[[114 118 100 145]
 [105 114 100 129]] gives 114

[[112 111 134 149 115 105 130]
 [142 150 111 114 138 140 101]] gives 112

[[135 127 128 132]
 [124 128 126 102]] gives 135

[[128 154 112 145 137 125 115]
 [133 144 125 150 136 119 128]] gives 128

[[129 138 118 155 149]
 [126 117 139 102 105]] gives 129

[[119 111 134 119 136 123 150]
 [152 155 109 105 147 153 111]] gives 119

[[135 124 121 122 116 153]
 [104 146 144 102 103 106]] gives 135

[[148 153 132 136]
 [106 142 151 130]] gives 148

[[133 135 125 147 137 150]
 [130 141 126 137 119 117]] gives 133
---
Q: [131 142 106 129]
A: 142, 106

Q: [142 131 103 113 122 119]
A: 142, 103

Q:
[[128 127 126 136 130]
 [129 127 127 115 130]
 [128 128 126 105 127]]
A: 136, 105

Q:
[[122 127 126 120 131 125 135]
 [137 125 127 130 128 136  99]
 [131 133 128 126 119 125 144]]
A: 144, 99

Q: [138 136 129 106 119]
A: 138, 106

Q: [124 126 131 130 104 123]
A: 131, 104

Q:
[[129 128 128 127 129]
 [127 128 128 127 129]
 [127 152 113  99 125]]
A: 152, 99

Q: [101 158 100 112]
A: 158, 100
---
[[124 127 130 131 117]
 [130 128 128 127 154]
 [122 126 133 134 134]] yields 133

[[127 130 146 128 141]
 [130 113 122 155 126]
 [150 126 112 135 133]] yields 112

[[130 104 124 124 129]
 [129 117 126 126 128]
 [141 123 111 113 131]] yields 111

[[125 125 128 123 130]
 [124 125 128 122 130]
 [129 127 111 141 101]] yields 111

[[144 102 112 115 131]
 [136 100 119 120 130]
 [135  99 117 118 130]] yields 117

[[124 124 123 122 125]
 [117 105 110 102 117]
 [142 146 143 143 144]] yields 143
---
array([126, 112, 151, 144, 128, 140]) ==> 144
array([129, 155, 119, 126]) ==> 155
array([138, 119, 124, 122, 111, 155, 144]) ==> 111
array([ 98, 125, 120, 122, 155, 150]) ==> 122
array([149, 146, 146, 148, 152, 148]) ==> 148
array([128, 135, 131, 151, 139]) ==> 131
---
[121 121 152 133 126 129 135] >> 129

[102 113  99 151 103 115 142] >> 113

[150 151 129 117 140] >> 140

[103 132 136 118 100 127 153] >> 127

[[142 138 122 152 130 128 129]
 [124 107 120 131 115 116 139]
 [141 133 118 152 127 126 133]] >> 129

[ 99 109 123 116 135] >> 116

[ 98 128 137 143 107] >> 128

[[108 141 143 124 134 117 121]
 [133 148 146 112 151 102 120]
 [145 142 131 144 112 141 150]] >> 134

[123 154 112 147 131 115 129] >> 129
---
[[103 110 118 119 134]
 [107 117 118 122 131]] out 118

[[135 121 136 117 116]
 [107 148 154 141 106]] out 136

[[137 153 151 106 156]
 [144 139 130 135 119]] out 151

[[121 120 119 147 122]
 [149 149 152 102 127]] out 119

[[135 140 103 150 131]
 [116 118 152 120 136]] out 103

[[129 141 105 141 122]
 [122 118 155 124 138]] out 105

[[110 105 134 132 133]
 [122 141 131 129 118]] out 134
---
117  113  135  122  139  121
122  134  118  132  140  114
128  129  137  138  104  128
out 121

126  144  143  124  149
128  149  148  129  142
out 149

142  119  124  130  157  146  113 out 113

130  137  117  130  144
124  119  119  139  122
118  115  105  120  129
out 144

152  115  129  117  124  101  116 out 116

125  146  140  138  123
135  112  118  151  124
out 123

136  101  134  128  119 out 119

121  145  132  151  130 out 130
---
[157 107 147 119 112] -> 157, 107

[150 125 126 145 126 126] -> 150, 125

[116 149 129 144 153 112] -> 153, 112

[108 114 107 142 148] -> 148, 107

[[128 103 135 151]
 [128 142 144 153]
 [113 141 113 128]] -> 153, 103

[121 134 152 116 100] -> 152, 100

[[101 120 105 105 118 146 126]
 [133 153 141 117 141 135 146]] -> 153, 101

[[135 109 130 150]
 [137 132 124 136]] -> 150, 109
---
((128, 124, 155, 122, 142, 117, 146), (126, 129, 141, 126, 135, 123, 138), (127, 131, 137, 126, 133, 126, 129)) -> 146
((121, 123, 125, 124, 121, 131, 135), (139, 130, 133, 132, 120, 135, 140), (153, 122, 134, 132, 117, 144, 146)) -> 135
((127, 112, 142, 134), (112, 144, 130, 111), (130, 105, 127, 128)) -> 134
((136, 150, 149, 108), (152, 105, 122, 153), (123, 155, 149, 105)) -> 108
((100, 137, 110, 121, 141), (100, 128, 101, 138, 128), (100, 150, 101, 128, 133)) -> 141
((105, 125, 115, 120, 150, 128, 123), (132, 131, 125, 146, 110, 141, 150), (103, 123, 117, 115, 150, 125, 118)) -> 123
---
[[123 114 126 114]
 [134 101 146 100]
 [121 115 121 118]] ans = 100

[120 122 117 113 147 151] ans = 113

[153 117 104 114 107 114 114] ans = 104

[156 127 125 143 144] ans = 125

[[140 104 139 100 134]
 [142 141 126 118 154]] ans = 100

[[122 148 122 107 127 111]
 [122 148 122 106 128 111]
 [122 124 122 120 123 121]] ans = 106

[[134 102 110 146 130]
 [136 124 119 132 134]] ans = 102

[[125 154 131  99]
 [125 111 129 141]
 [129 123 128 133]] ans = 99
---
[[119 119 135 111 122 133 133]
 [ 99 106 129 115 129 132 132]
 [131 130 118 126 129 121 122]] ==> 119

[101 128 127 129 129] ==> 128

[[118 137 147 128 132 106]
 [130 129 133 126 124 130]] ==> 137

[135 103 110 153 145 133 147] ==> 103

[[124 141 111 130 122 119 135]
 [119 128 134 128 118 134 125]
 [124 114 128 142 130 119 104]] ==> 141

[129 151 127 126 123] ==> 151

[[129 119 158 103 120]
 [108 120 152 110 110]] ==> 119

[123 123 137 132 106] ==> 123
---
[[106 128 132 147 120 108 149]
 [155 142 133 122 137 114 115]] result: 147

[136 153 112 152 149] result: 149

[150 137 141 107 157] result: 141

[138 150 114 135 117] result: 135

[[133 120 131 116 133 135]
 [128 152 124 131 115 134]] result: 134

[130 110 116 154 141] result: 130
